Turns, then the turns between two rows, first turn first; the first pair answered:
L:
[-0.82  0.76  0.98  2.24  1.05  0.39  1.06 -0.88 -0.51  0.11  0.34 -0.97
  0.11  0.26  1.46 -0.72 -0.45 -0.48 -2.73  2.69 -0.36  0.08 -1.10 -1.05
 -0.98  0.63 -0.52 -1.08  0.46 -0.40  1.37 -0.76  1.76 -0.45]  ->  [-0.09  1.33 -0.47  1.19  0.18  0.01 -0.93 -2.43 -0.82 -0.51  0.63  0.58
  0.31  2.08  0.35 -2.10  0.25 -1.28 -2.10  0.99  0.07 -2.35 -0.61  0.04
  0.18  1.60  0.70  0.02  1.47 -0.14  1.09 -1.66  0.78  0.13]
[-1.94 -0.33 -1.28  0.82 -3.33  0.78 -1.32  0.48  0.18 -0.26  1.63  0.43
 -1.36  1.56  0.29 -0.09 -0.81  0.39 -4.24 -1.16 -3.53  2.51  1.05  3.63
  2.52  0.60  2.99 -0.52 -0.03 -0.86 -2.40 -2.18 -2.63  0.22]  ->  [-2.05 -0.45  0.01  1.27 -3.47  0.95 -0.59  1.24  0.45 -0.27  1.17 -0.64
 -1.38  0.73  0.41  1.17 -1.17  1.05 -4.06 -0.36 -3.56  3.74  0.60  2.92
  1.95 -0.19  2.43 -0.89 -0.35 -0.98 -2.64 -1.45 -2.04 -0.32]
[ 1.07  1.69 -1.90 -0.99  0.65 -0.86 -0.86 -0.27 -0.61  0.40 -0.19  1.69
  0.19  0.84 -0.36  0.12  0.47 -0.23  1.50 -1.06  1.10 -1.74  0.22  0.43
  0.49  0.48  1.16 -0.08  1.24 -1.47 -0.95  0.39 -1.20  0.56]  ->  [ 1.73  0.73 -1.01 -1.10 -0.38 -0.83  0.04  1.85 -0.87 -0.40 -0.80  0.61
  0.00  0.02 -0.69  2.40  0.10  0.68  2.10 -0.46  1.45  0.41  0.84 -0.04
 -0.22  0.07  0.67  0.02  0.94 -0.72 -1.50  1.11 -0.87  0.33]
H:
[-0.79  0.66  0.03 -1.10  0.82  0.00  0.50 -0.73 -0.32  1.33  0.55  0.80
 -0.39  0.26  0.21 -0.46 -0.76  0.85 -1.07  0.32 -0.72 -0.50 -0.31 -0.87
  0.23  0.34  0.04 -0.93 -0.42  1.34  0.51 -0.65 -0.59 -0.68]  ->  [-0.43  0.43 -0.20 -1.20  0.23 -0.04  0.20 -0.35 -0.65  0.89  0.75  0.92
 -0.65  0.23 -0.20  0.41 -0.74  1.31 -0.93  0.40 -0.47  0.10  0.05 -0.79
  0.26  0.38 -0.02 -0.51 -0.03  1.83  0.36 -0.85 -0.69 -0.67]
[-1.10  1.80  0.44  2.15 -0.48  3.17 -2.68  0.54  2.79  0.89 -2.02 -1.69
  1.00  0.33 -1.11 -4.65 -2.67  3.63  0.66  0.08 -0.63 -4.81  0.76  0.21
  2.01 -2.24  1.70 -2.43  0.16  1.24  0.19  1.42  1.09  1.39]  ->  [-0.26  0.60  1.02  1.22 -1.46  2.65 -2.06  2.05  2.96  0.19 -3.11 -3.07
  0.67 -0.02 -1.30 -2.79 -4.17  4.01  0.44  1.14 -0.59 -2.63  1.25 -0.17
  1.98 -2.99  1.13 -3.06 -0.41  3.04 -0.70  1.45  0.48  0.15]
[-0.91 -0.38 -0.24 -1.68  1.69 -1.38  0.95  0.82 -1.48  0.43  0.97  0.11
  0.63  1.38  1.24  0.84 -0.29  2.09  0.89  0.90 -0.80  0.50  1.88  0.13
 -0.86 -2.04 -3.07 -2.02 -0.40  1.73  0.60  0.29 -1.19 -1.18]  ->  [-1.18  0.47 -1.24 -1.61  1.76 -0.72  0.86  0.35 -2.14  0.61  1.46  0.94
  0.98  1.88  0.98  0.11  0.35  2.03  1.97  0.00 -0.39 -0.34  1.71  0.69
 -0.96 -1.31 -2.20 -1.10 -0.39 -0.07  0.56  0.74 -1.48 -0.54]
[-0.21  1.56  1.58 -0.19  0.98  0.46  0.51 -0.51  0.57  0.26  0.12 -1.19
 -0.84  1.35 -0.03 -0.48  0.51 -0.66 -0.46 -0.08 -1.79  0.99 -1.04 -0.52
 -0.82  0.16  0.83 -0.62 -0.90 -1.73  0.48 -1.52 -0.83  0.43]  ->  [ 0.29  1.13  1.69 -0.66  0.50  0.42  1.05  0.32  0.67  0.05 -0.42 -1.87
 -0.78  0.81 -0.22  0.88  0.13 -0.48 -0.62  0.64 -1.34  2.21 -0.84 -0.94
 -1.05 -0.05  0.24 -0.95 -1.17 -0.67  0.20 -1.50 -1.56 -0.17]
M:
[ 2.25 -1.55  1.18 -0.69 -2.11  0.51 -0.01  1.31  1.06 -1.11 -1.45 -1.94
 -1.22 -1.08 -0.54  2.07 -0.43 -0.71 -2.10  0.35  0.47  1.38 -0.52 -0.35
  1.04 -0.20  0.60  0.48 -0.25  2.21 -0.45 -0.78 -0.45 -0.13]  ->  [ 1.28  0.53 -0.84 -1.20 -1.71  1.22  0.40  0.76 -0.57 -0.53  0.41  0.96
 -0.75 -0.88 -1.47  2.14  1.34  0.60  1.70 -0.76  0.87  1.19  0.34  0.29
 -1.43  0.71  0.18  2.42 -0.61 -1.94  0.05  1.21 -0.25  1.90]
[-0.27 -2.32 -0.96 -0.06  0.97  0.65  1.99  0.81 -0.02  0.27  0.17 -0.06
 -0.21  1.20  1.15  1.25 -0.47  2.65 -0.82  0.90  0.20  1.71 -0.77  0.33
  0.35 -1.20 -2.23 -0.67 -0.26  0.41 -0.05  0.11  1.25  0.43]  ->  [-0.61 -1.39 -1.50  0.64  0.73  0.95  0.91 -1.18  0.24  0.70  0.55  1.81
 -0.10  2.08  0.47 -0.96  0.79  1.29 -0.62 -0.53  0.83 -0.77 -1.17  1.28
  0.26 -0.26 -0.86  1.28  0.01 -1.68  1.21 -0.01  2.04  1.70]
[ 0.75  0.76  1.79  0.48 -0.56 -0.12 -1.69 -1.52  1.61  0.31  0.17  1.26
  0.84  1.64  0.03 -2.05  0.56 -2.14 -1.23 -0.98  0.19 -0.47 -0.90  0.31
  0.28  0.70  1.19  0.75  0.95  1.26 -0.19 -1.75 -1.36 -0.28]  ->  [ 0.54 -0.03  0.86 -1.31 -0.60 -0.23 -0.24  1.28  0.09 -0.34  0.37  1.00
  0.29  0.09  0.12  1.63 -0.16  0.62 -0.13  0.91 -0.34  3.28 -0.03 -0.54
 -1.05 -0.56 -1.12 -0.77 -0.06  1.52 -1.71  0.30 -2.16 -1.50]
[ 0.34  0.08 -1.23 -1.10  0.42 -2.07 -1.37 -3.78 -1.65  1.05 -1.37  1.96
  0.70  1.76  1.43 -4.16  0.92 -2.17  0.05 -2.35 -0.18 -1.79 -0.55 -0.31
  1.62  1.41  0.41 -1.25  1.24 -1.34  1.59 -1.28 -1.11 -1.90]  ->  [ 0.69 -1.70 -0.58 -2.50  0.09 -2.43  0.24 -0.72 -2.29  0.16 -2.02  0.21
  0.34  0.15  2.92 -0.67 -0.98 -0.05  0.55  0.15 -0.66  2.35  0.31 -1.23
  1.21  0.03 -2.05 -3.45 -0.43  1.76 -0.18 -0.46 -1.79 -3.89]
F:
[-0.90 -1.76 -1.24  1.30 -1.33  1.34  0.54  0.51  1.16  0.66 -1.89 -0.01
 -0.63 -0.42 -0.17 -0.33  1.71  1.81  2.82 -2.36  0.82 -0.43 -1.89  0.56
 -2.13  2.22  0.65  0.56  0.19 -2.07 -0.71 -1.38 -0.77  2.97]  ->  [ 0.07 -2.64  0.80  1.77 -1.73  1.09  0.88  0.81  2.41  0.72 -3.72 -2.16
 -0.93 -0.82  0.17  0.11  0.30  0.72  0.25 -1.79  0.76 -0.03 -2.36 -0.05
 -1.33  1.99  1.12 -0.11 -0.40  0.57 -0.96 -2.29 -0.20  1.71]
[-1.06 -2.16 -1.00 -1.38  1.00  0.09  0.61 -1.24  0.67  0.00 -0.40  0.19
 -0.51  0.25  1.33 -1.33  0.04  0.38  0.20  1.51 -1.22 -0.04  0.49 -1.14
  1.44 -1.15 -1.01 -2.87 -0.53  2.69 -2.67 -1.25 -0.90 -0.97]  ->  [-2.41 -0.37 -2.21 -0.84  1.89  1.17  1.79 -1.17 -0.38  0.56  0.76  1.49
 -0.33 -0.42  1.49 -1.95  1.12  1.06  2.24  0.81 -1.47  0.17  0.62 -0.88
 -0.79 -0.64 -1.70 -1.25 -0.78 -1.32 -2.26  0.43 -0.42  0.42]
[ 2.77 -0.85  0.54  2.75 -2.37 -0.31 -0.38 -0.91  4.78 -1.06 -3.08 -3.91
  2.55  1.10 -4.67 -1.30 -0.47 -2.86 -1.69 -1.40  0.93 -1.40  0.71  3.04
  2.10  1.17  2.23 -1.70 -0.10  2.92  0.65 -1.09 -1.61  0.40]  ->  [ 1.62  1.05 -3.31  1.73 -1.18  0.24 -1.14 -1.74  1.82 -0.33  0.26  0.94
  2.74  2.25 -5.12 -2.01  2.04 -1.09  3.92 -2.80  1.07 -2.06  1.75  4.32
 -0.58  1.22  1.06 -0.15  0.18 -1.83 -0.10  1.58 -2.26  2.61]
[ 2.00  0.36 -3.91 -4.12  2.27 -0.13  1.47  1.83  0.58  0.51  3.41  1.80
  2.49  1.13  1.17 -1.01 -0.62  2.76  0.97  3.79 -1.24 -1.13  3.36 -1.23
 -2.19 -2.06  0.14 -2.13  0.35  0.60  1.05  0.64 -3.25  1.17]  ->  [ 0.81  1.40 -0.84 -1.46  3.00  0.87  3.97  2.76  2.70  0.87  2.30 -0.74
  2.09 -1.47  2.02 -0.22 -0.98  2.47 -1.84  4.07 -0.83  0.67  1.88 -3.14
 -4.18 -2.12  0.05 -1.24 -0.52 -1.07  2.03  1.50 -0.20  0.97]
S:
[ 1.43 -0.79  0.33 -0.11 -1.21  1.57  1.65 -0.79 -0.36 -2.19  0.46 -1.64
 -0.67  0.59 -1.12 -0.06  2.97 -0.94 -0.41  1.18  1.86  1.37  1.98 -1.87
 -1.01  0.58  0.97  3.32  1.47 -0.71 -1.24 -1.92 -0.65 -0.42]  ->  [ 1.87 -0.86  0.22 -0.16 -1.46  1.83  2.03 -0.90  0.09 -2.42  0.41 -1.44
 -1.14  0.86 -1.31  0.06  2.82 -0.82 -0.44  1.70  1.89  1.39  1.98 -1.97
 -0.96  0.16  1.35  3.59  1.29 -1.16 -1.10 -2.04 -0.80 -0.52]
[-2.16  3.27  0.86  2.59  2.08  1.89  0.81 -1.55  1.32 -0.23  2.40 -2.34
 -0.80  0.92  0.68 -2.04  1.14  0.98  0.79 -1.93  0.11 -2.38  0.14 -1.76
 -1.27 -2.79 -2.34 -2.27 -3.19 -3.23  3.28 -0.38  3.58  1.56]  ->  [-1.58  2.93 -1.44  1.04  1.93  1.55  0.20 -0.81 -0.58 -0.53  3.31 -0.28
 -1.27  1.63  0.18 -1.07  1.27  2.45  3.67 -1.83  0.40 -1.72  1.46 -0.82
 -1.83 -3.42 -3.15 -2.51 -2.89 -4.07  2.49  0.77  2.08  1.55]
[-2.55  0.44  1.04  1.96  2.43 -0.20  1.22 -2.72  0.71  1.16 -0.33  0.64
  0.43  0.86  2.98 -4.40 -0.20 -0.65 -1.35 -0.86 -1.65 -2.99 -1.63 -1.49
  0.34  0.07  0.19 -0.89 -0.01 -1.95  1.69 -1.45  1.74  0.51]  ->  [-1.21  0.07 -2.99 -0.76  2.38 -0.56  0.62 -2.38 -2.01  1.16  1.51  3.48
  0.17  1.90  1.52 -2.74  0.72  1.77  3.26 -0.68 -1.06 -1.88 -0.57 -0.07
 -0.56  0.03 -1.36 -0.75  0.45 -2.52  0.27  0.23 -0.61  0.86]
[-3.16  2.58  3.04  4.98  3.41  1.39  4.44  1.57 -1.66  1.54  2.23 -0.63
  0.02 -3.58  0.08  0.13 -0.92  0.29  1.52  0.23 -4.28  0.35 -0.07 -0.43
 -5.58 -0.96 -1.06 -1.40 -2.49 -2.12 -0.62  1.60 -0.82  1.46]  ->  [-2.92  3.10  3.04  5.29  3.89  1.31  3.74  0.02 -1.15  1.73  1.84 -0.18
  0.36 -2.66 -0.06 -1.24 -0.41 -0.45  1.35 -0.81 -4.10 -1.35 -0.40 -0.29
 -5.34 -0.14 -0.19 -0.49 -2.22 -2.51  0.30  1.66 -0.71  2.25]

Each pair is two turns apart.
[-0.48  1.66 -3.91  1.88 -1.32  1.14  1.52 -1.31 -3.75  0.41  1.36  2.38
 -0.52 -1.07 -0.98  0.71  0.68  0.65  3.22  0.48  2.43 -1.35  0.97  0.36
 -1.46 -2.56 -0.08 -0.10  0.13 -0.45 -1.53  0.44 -0.09 -0.20]  ->  [-1.61  2.54 -0.76  4.42 -1.32  2.11  2.86 -0.70 -1.49  0.51 -0.28 -0.20
 -0.80 -2.73 -0.81  1.22  0.50 -0.85  0.31  0.18  2.74 -1.35 -0.56 -1.16
 -2.35 -2.29  0.17  0.90 -0.73 -1.17 -0.62  0.44  2.87 -0.32]	F M
[-2.81  1.58  1.25  3.73 -0.95  2.68 -1.42 -3.08  0.14 -0.14  1.58  0.67
  0.84  2.60 -0.96 -1.16  2.95 -1.50  0.74 -1.89  0.79 -2.93 -0.54 -1.49
 -1.82  1.07  0.49  0.08 -0.38 -0.74  1.22  1.04  0.96  1.38]  ->  [-1.24  0.56  0.65  2.14 -1.74  1.87 -3.11 -3.52 -0.74 -0.45  1.68  1.46
  0.88  4.19 -1.51 -1.36  2.86 -0.97  0.86 -1.45  0.74 -3.77  0.91 -0.75
  0.37  1.17  1.04 -0.88  0.16  1.76  0.52 -0.25 -1.17  0.49]	F F
[-0.73 -0.34 -0.50  0.45  1.58 -1.12 -0.73 -3.23  0.49  1.74  1.81  2.46
  0.57  1.27  0.40 -3.25  0.59  0.29 -0.12  0.12 -1.60 -2.22  0.38  0.74
  0.32 -0.34 -0.38 -1.65  0.85  0.47  0.26 -0.43 -1.06 -0.06]  ->  [ 0.68 -0.14 -0.93  0.95 -0.77 -0.33 -1.91 -2.86  0.70  1.07  1.68  2.07
  0.36  1.25 -1.40 -2.40  1.39 -0.09  0.78 -1.31 -0.44 -2.20  0.43  1.19
  0.27  0.62  0.67  0.44  1.29  0.16  0.25 -1.02 -1.07  0.87]	F L
[-2.13 -1.06 -2.11 -0.95  0.96 -1.39  1.70  0.80 -2.45  0.19  0.95  0.23
  0.80 -1.35  3.70  0.14 -1.44  3.45  1.12  3.07 -4.11  3.37  0.82 -0.85
 -0.68 -2.44 -3.45 -3.42  1.32  1.55 -0.57  0.01 -1.81 -0.70]  ->  [-3.13  1.34  2.01  3.80  1.63  0.15  1.34 -2.46  1.30  1.24 -0.67 -2.03
  0.49 -1.35  2.41 -4.05 -0.10 -1.06 -3.73  0.13 -3.18 -0.87 -2.19 -1.67
  0.11 -0.62  0.31 -0.50  1.92 -0.85  3.29 -1.81  2.81  1.69]	M F
[ 0.90  0.82  0.65  0.22  0.32  0.96  1.16  1.93 -0.90 -1.14  0.97 -0.23
 -0.41 -1.26 -0.49  1.77  0.84  0.64  1.45  0.87  1.13  1.87  0.11 -0.54
 -1.57  0.46 -1.15  0.90 -0.68 -1.19 -0.50  2.01  0.64 -0.08]  ->  [ 1.21  1.58 -0.17  0.27 -0.35  1.14 -0.37  0.15 -0.80 -0.83  1.06  1.10
 -0.79 -0.02 -1.56  0.31  1.74 -0.46  1.91 -0.82  1.39 -0.61  0.61  0.38
 -0.96  1.46  0.16  2.27 -0.12 -2.17 -0.14  1.06  0.52  0.93]	F M
[-2.98  1.58 -0.10  0.29 -3.28  2.66  0.22  2.72 -2.21  2.76  1.50 -0.77
 -0.01 -4.74 -2.20  3.68 -0.18  1.61  3.13  0.87 -0.26  3.44 -0.43 -3.89
 -3.56 -2.61 -1.59  3.84  0.18 -0.89  2.15  2.63  2.16  4.15]  ->  [-2.30 -0.55  1.70  0.14 -3.76  1.98  0.29  3.21 -0.10  2.32 -0.73 -3.70
  0.32 -5.04 -1.54  4.79 -2.52  0.68 -0.73  2.54 -0.94  4.34 -0.64 -5.09
 -1.30 -3.37 -1.87  1.74  0.19  3.47  1.63  0.83  2.09  1.76]	M M
[ 2.64 -0.23 -1.23 -2.34 -0.81 -1.59  0.42 -1.53 -0.95 -0.35 -0.56  0.66
  0.45 -1.25 -1.39  3.36  0.35  0.32  2.00 -0.62  1.20  5.80  2.44  1.09
  0.43 -0.88 -3.36 -0.84  0.53  5.89 -1.85  0.77 -0.45  2.07]  ->  [-0.99  2.33 -0.49  0.58  3.25 -0.80  3.55 -2.63 -0.52  1.47  0.68  1.50
  0.73 -2.74  0.82  0.56  1.13  0.38  1.33 -0.80 -0.08  4.65  1.07 -0.07
 -2.58 -1.36 -4.25 -0.49 -0.64  0.56  0.12  2.65  2.90  3.62]	F L
[ 2.13 -0.02  0.11  0.64 -1.40 -0.02 -0.01  0.11  1.69 -0.69 -0.81 -1.96
 -0.08 -1.24  0.86  1.97  0.94  0.93 -2.85  1.45 -0.40 -0.19 -0.79 -0.31
 -1.15 -0.79 -1.02  2.87 -1.03 -1.73 -0.09  0.26  0.39 -0.13]  ->  [ 3.31 -0.42 -1.85 -1.37 -2.02 -0.42 -1.35 -0.74  0.30 -0.88 -0.15  0.23
  0.26  0.46  0.46  1.52  1.25  1.27 -0.23  0.89 -0.02 -1.42  0.24  1.00
 -0.40 -0.93 -0.68  2.92 -0.35 -1.07 -0.97  0.02 -1.97 -0.24]	F M
[ 2.20  0.95  2.23  1.09  0.64  0.83  1.07  2.09  1.98  1.96 -1.36 -1.28
 -2.08 -1.67  0.21  2.20  1.82  1.22 -2.48  2.12 -0.04  1.29 -1.16 -0.90
  0.00  0.78 -0.87 -0.18 -1.36  1.04 -1.04  0.30  2.83  0.83]  ->  [ 1.09  1.16  1.14  0.57  2.26  0.49  2.04  1.94  1.23  2.09 -0.67  0.01
 -1.78 -2.00  1.61  1.14  1.77  2.22 -1.66  2.56 -0.96  1.11 -1.20 -0.74
 -0.41  0.30 -2.29 -1.42 -1.76  0.24 -0.74  0.88  2.76  1.20]	L M
[-0.66 -0.30 -0.28  0.60  0.47 -0.09  2.20  0.70 -0.88  1.08  1.12 -0.32
  0.17 -2.87  1.46  0.65  0.44  0.69  0.47  0.54 -0.93  0.60 -0.29 -2.31
 -1.56  0.93 -0.17 -0.19 -1.08 -1.09  0.66  1.22  2.44  0.50]  ->  [-0.38 -0.97  0.58  1.17  0.16 -0.70  0.73 -1.34  0.26  1.38  0.20 -0.99
  0.23 -1.80  1.28 -1.36  0.05 -0.98 -1.77  0.78 -1.15 -1.72 -0.65 -2.47
  1.41  0.66  1.42 -0.90 -0.67  1.60  1.34 -1.56  2.14 -0.32]	L F
[ 0.85 -0.26 -1.39 -0.62  0.08  0.06  3.86  1.32 -0.09 -0.67  0.19 -1.55
  1.02 -1.41  4.15  0.30 -0.92  1.21  1.32  1.19 -1.52  2.49  0.73 -0.48
  0.49  0.79 -1.00  0.30 -0.86 -0.92 -2.52  1.81 -0.73 -2.24]  ->  [ 1.18  0.51 -3.10 -0.67  0.68 -0.51  1.83 -2.22 -0.11  0.05  1.15  0.92
  1.63  0.97  3.82 -3.04  0.56  0.37  1.87 -0.47 -1.26 -1.38  0.87  0.92
  2.07  1.78  0.31  0.70  0.58 -1.85 -1.97  0.26 -1.92 -1.36]	L L
[-0.42  0.81  0.08 -1.47 -1.35  0.02  0.95  3.68  0.04 -0.66 -0.37 -1.50
 -1.44 -3.64  0.23  4.02 -1.26  2.27  0.85  0.80 -1.94  3.48  0.08 -1.13
 -1.36 -0.77 -2.39 -0.58 -0.90  0.56 -0.19  0.55 -0.84 -1.11]  ->  [-2.43  2.44 -2.12 -0.79  1.98 -0.97 -1.01 -2.59  0.52  1.91  1.35  2.35
  0.29  0.15  1.62 -3.89  0.66  0.53  0.40 -1.21 -2.15 -3.45 -0.10  0.39
  0.42  0.35 -0.82 -0.53  0.22 -1.74  1.79 -1.68 -1.26  0.43]	L L
[-0.03  2.17  0.52  2.86 -0.61  3.20  0.23  3.16  1.00  0.04 -0.45  0.30
  2.57 -0.54 -0.97 -0.57  4.33 -2.11 -0.33 -3.25  0.85 -2.12 -1.28  2.53
  0.23  4.03 -1.41  5.45  0.44 -1.12  1.99  3.16  0.84  3.27]  ->  [ 1.29 -0.22  2.93  2.19 -1.91  2.43  0.36  4.44  2.32 -0.76 -2.41 -2.88
  2.15 -0.98 -0.73  0.38  2.22 -2.87 -4.06 -1.52  0.27 -0.85 -1.57  1.43
  2.53  3.15 -1.13  3.75  0.60  4.50  1.44  0.87  0.49  0.90]	F L
[-1.15  1.86  2.26  3.99 -1.01  1.51  1.25  1.71  1.59 -0.47 -0.28 -1.92
  2.12 -1.02  0.42  2.00  0.50 -0.07 -0.18 -0.72  1.14  2.14 -0.69 -3.04
 -2.72 -2.04 -0.43  1.38 -1.17 -3.39  1.08  0.95  3.08  0.75]  ->  [-0.63  0.22  3.57  3.56 -1.55  0.28  0.49  1.40  2.68 -0.46 -1.49 -3.65
  2.26 -0.32  1.74  1.32 -1.00 -1.24 -3.19  0.03  0.86  1.42 -0.96 -3.20
  0.21 -2.45  0.25 -0.05 -0.59  0.24  0.99 -1.02  2.60 -1.14]	S M
[ 0.41 -2.56  0.79  0.72  2.75 -0.21  1.60 -0.65  0.90 -0.99 -1.41 -2.34
 -2.36 -1.68 -1.71  0.12  2.91  0.60 -2.79 -2.44  0.19 -1.43 -1.69 -1.47
 -1.91 -0.33  1.35  2.37 -1.18  0.25 -0.20  2.24 -0.12 -1.19]  ->  [ 1.48 -2.25  0.23  0.23  1.94 -0.45 -0.05 -1.92  1.03 -1.07 -1.09 -1.48
 -2.34 -0.35 -2.30  0.19  3.60  0.15 -1.64 -3.32  0.58 -2.65 -1.39 -0.91
 -1.63  0.16  1.96  2.59 -0.89 -0.13 -0.53  1.65 -1.12 -0.60]	L L
